In the data rows, zero lies at 4.5, halfway between 4 and 5.
Some points, each followed by its number:
[4 1 4 3 7 3 6 6 4 8 0 7 6 3 4 5 4 7 3 3 1 3 3 3 4 8 5 6 4 2 2] 0
[5 4 2 2 4 6 6 4 5 5 6 6 2 4 7 2 7 5 4 7 5 7 0 3 4 4 5 4 4 5 6] 1
[5 7 1 2 5 3 3 5 3 5 5 4 4 4 5 4 4 6 4 5 6 8 4 5 5 5 4 3 4 5 5] 2
[6 4 2 0 5 6 6 7 4 7 3 2 6 2 6 1 3 8 5 4 4 9 2 2 4 5 7 7 4 8 5] 3
[3 5 7 7 5 4 3 3 9 4 7 5 0 7 7 6 6 1 7 6 5 6 5 6 5 6 4 2 4 6 3] 4
[4 6 4 2 3 6 5 7 4 5 6 5 4 4 6 5 6 5 4 6 7 7 5 3 5 3 4 4 5 8 4] 5
[5 4 5 7 2 7 6 1 5 2 9 2 2 6 3 4 6 1 6 5 6 3 7 5 6 3 2 4 3 4 9] 6
[2 4 4 2 6 3 5 5 5 7 2 9 4 4 6 3 7 6 0 5 4 5 1 4 5 9 4 5 7 6 1] 7
[4 2 6 5 7 4 4 5 2 6 0 6 6 2 3 3 4 6 3 3 0 3 4 4 5 7 6 7 8 7 4] 8
[4 3 5 3 4 4 3 4 3 6 1 4 6 3 4 4 5 7 3 3 4 4 4 4 4 8 6 6 6 6 4] 9
[3 3 5 5 4 3 7 3 6 3 5 6 4 6 6 4 5 4 5 4 3 4 4 5 4 4 4 4 6 3 4] 10
[4 8 2 4 4 2 7 4 7 3 9 5 4 9 9 6 6 2 7 4 7 9 3 7 6 1 3 1 3 2 7] 11
[5 4 5 4 4 5 4 5 5 4 2 5 5 4 4 6 4 6 4 5 5 3 5 4 3 4 4 4 5 4 3] 12
[5 3 3 1 5 6 4 7 2 7 2 5 7 1 4 4 2 8 2 4 4 6 4 3 5 7 5 6 5 7 4] 13
[2 5 5 7 5 2 5 4 6 4 3 4 6 9 4 8 5 4 5 2 2 4 4 6 4 2 3 5 3 2 4] 14
[5 4 1 3 4 5 9 3 2 4 3 5 5 5 6 4 6 5 4 6 1 5 0 2 5 1 4 7 5 3 8] 15
[5 4 6 8 5 4 6 3 4 4 5 3 5 6 2 5 5 2 6 3 3 0 8 6 5 1 4 4 3 1 6] 16
[5 4 6 6 4 4 5 4 4 6 5 5 6 3 4 4 3 5 5 3 4 5 7 5 5 4 5 5 4 7 3] 17
[5 8 4 6 4 2 3 5 8 3 9 2 4 7 4 7 6 1 9 3 7 6 8 7 5 0 3 1 3 4 6] 18
[4 6 2 7 5 4 4 3 5 2 9 2 6 7 4 6 3 2 7 3 6 5 7 8 5 1 3 3 2 0 7] 19
Which two points above are nearest to each new point, looking only along the 4 directions in which the numbered points spread most? Their numbers follow each, nearest first.
[4 2 6 6 5 4 5 2 5 3 4 4 4 4 3 5 4 5 5 6 1 4 5 5 5 7 5 6 4 3 6] 12 10
[2 8 6 7 4 5 3 4 4 3 8 2 5 7 2 5 7 4 2 3 8 1 6 7 5 2 0 1 7 3 4] 6 19
[5 3 4 2 5 6 4 6 3 6 3 5 5 2 5 3 5 6 3 5 4 5 3 4 5 5 5 5 6 6 4] 9 13
[4 3 4 5 5 5 4 4 5 4 4 6 3 4 5 5 5 5 4 5 5 3 3 4 5 6 3 3 4 3 6] 10 12
[4 3 7 6 5 5 3 5 4 4 4 4 6 4 3 5 4 5 4 3 4 1 8 4 5 5 3 5 6 4 4] 17 12
[6 1 5 3 6 4 4 6 5 7 1 6 5 2 4 4 2 5 4 4 2 5 4 3 4 7 7 6 4 4 3] 9 8
[3 5 6 5 3 7 3 4 3 3 7 3 3 4 2 4 5 4 3 6 5 3 7 6 5 5 4 3 5 5 5] 17 12
[5 6 5 5 4 5 3 7 5 4 6 3 5 6 5 5 5 3 8 3 7 5 5 5 3 1 5 3 4 5 4] 6 17
[5 3 6 5 6 6 3 6 2 6 2 4 7 3 3 3 4 6 4 5 4 2 6 3 5 5 5 5 4 6 3] 9 17
[4 2 6 5 5 4 5 4 4 6 1 6 5 3 4 3 3 5 3 4 2 4 3 4 5 8 6 6 5 3 5] 0 9
[3 5 7 8 4 3 6 2 9 2 6 6 2 9 6 7 8 0 7 4 3 2 5 6 5 3 4 4 5 2 3] 14 4
[4 6 6 6 4 5 3 4 4 2 8 1 6 6 2 4 4 4 5 5 7 2 7 6 5 2 4 3 4 4 5] 6 19
[5 4 4 2 5 3 5 5 5 7 2 7 4 4 5 4 4 5 3 4 3 6 2 4 4 6 5 5 4 4 2] 9 12
[6 3 3 3 5 6 6 2 7 2 7 6 3 4 7 3 4 4 5 7 4 8 1 6 6 6 6 4 1 1 7] 1 2
[4 7 6 7 4 3 5 4 6 3 7 4 4 7 4 6 5 2 8 4 5 3 7 6 5 0 3 4 4 4 5] 6 19
[6 5 7 7 4 4 6 3 7 4 6 4 2 6 5 6 6 1 7 6 6 5 6 5 5 3 4 3 3 6 3] 4 6
[2 3 8 8 5 5 5 0 5 3 6 5 3 6 3 5 6 3 2 6 5 1 8 7 7 6 4 5 7 4 5] 14 10
[5 4 4 3 4 7 5 3 6 4 5 5 2 5 5 3 3 4 3 6 4 5 2 6 6 7 5 4 4 3 6] 10 2
[5 6 3 3 3 6 4 5 4 4 9 3 4 3 4 3 4 5 4 6 7 5 4 4 5 3 4 4 3 5 7] 2 5
[4 5 5 5 4 3 5 5 5 4 5 5 5 5 4 4 6 5 5 5 5 4 5 6 4 4 3 3 6 5 3] 12 10
[4 4 5 4 5 4 5 4 5 5 3 5 5 4 5 5 5 6 4 4 4 3 5 4 5 6 4 5 5 3 3] 12 17
[5 6 6 6 4 3 3 5 5 4 6 3 5 6 4 6 6 3 6 3 5 3 6 5 4 2 4 5 5 6 4] 17 12
[5 6 4 5 7 0 8 5 2 7 0 9 5 6 4 7 6 2 5 2 1 5 4 5 3 3 5 6 6 5 4] 10 12
[5 3 4 4 6 6 2 5 4 6 1 6 5 1 4 3 3 7 3 5 3 5 2 4 4 9 6 5 5 5 2] 9 8
[4 7 4 5 3 6 5 5 6 2 9 2 5 5 3 4 4 4 5 4 7 4 7 5 5 0 2 3 3 5 6] 6 19
[6 6 4 7 4 4 5 4 5 3 7 3 3 5 4 4 4 3 6 3 5 6 6 6 6 2 4 6 4 4 5] 6 19
[4 8 7 9 4 4 5 3 6 1 9 2 6 7 2 7 6 2 8 3 5 1 9 8 5 1 2 2 4 3 5] 19 6
[2 4 8 9 5 4 4 1 7 1 5 4 4 8 4 7 6 2 6 4 2 0 6 8 5 4 3 4 6 1 5] 14 16
[4 7 2 5 5 2 7 4 4 5 5 5 6 6 5 6 5 4 5 2 4 4 3 5 4 2 3 4 4 2 5] 10 14
[5 7 0 1 5 2 5 6 5 5 6 5 6 5 7 3 3 5 5 5 6 9 0 6 6 4 6 4 1 3 6] 1 2
[5 1 6 5 6 6 5 2 3 6 1 7 4 2 4 3 4 5 3 5 1 2 3 3 4 9 6 7 7 3 4] 0 8
[7 5 1 0 7 0 5 8 3 9 0 7 8 2 4 4 2 8 3 3 2 8 0 3 2 6 7 6 3 3 4] 13 3
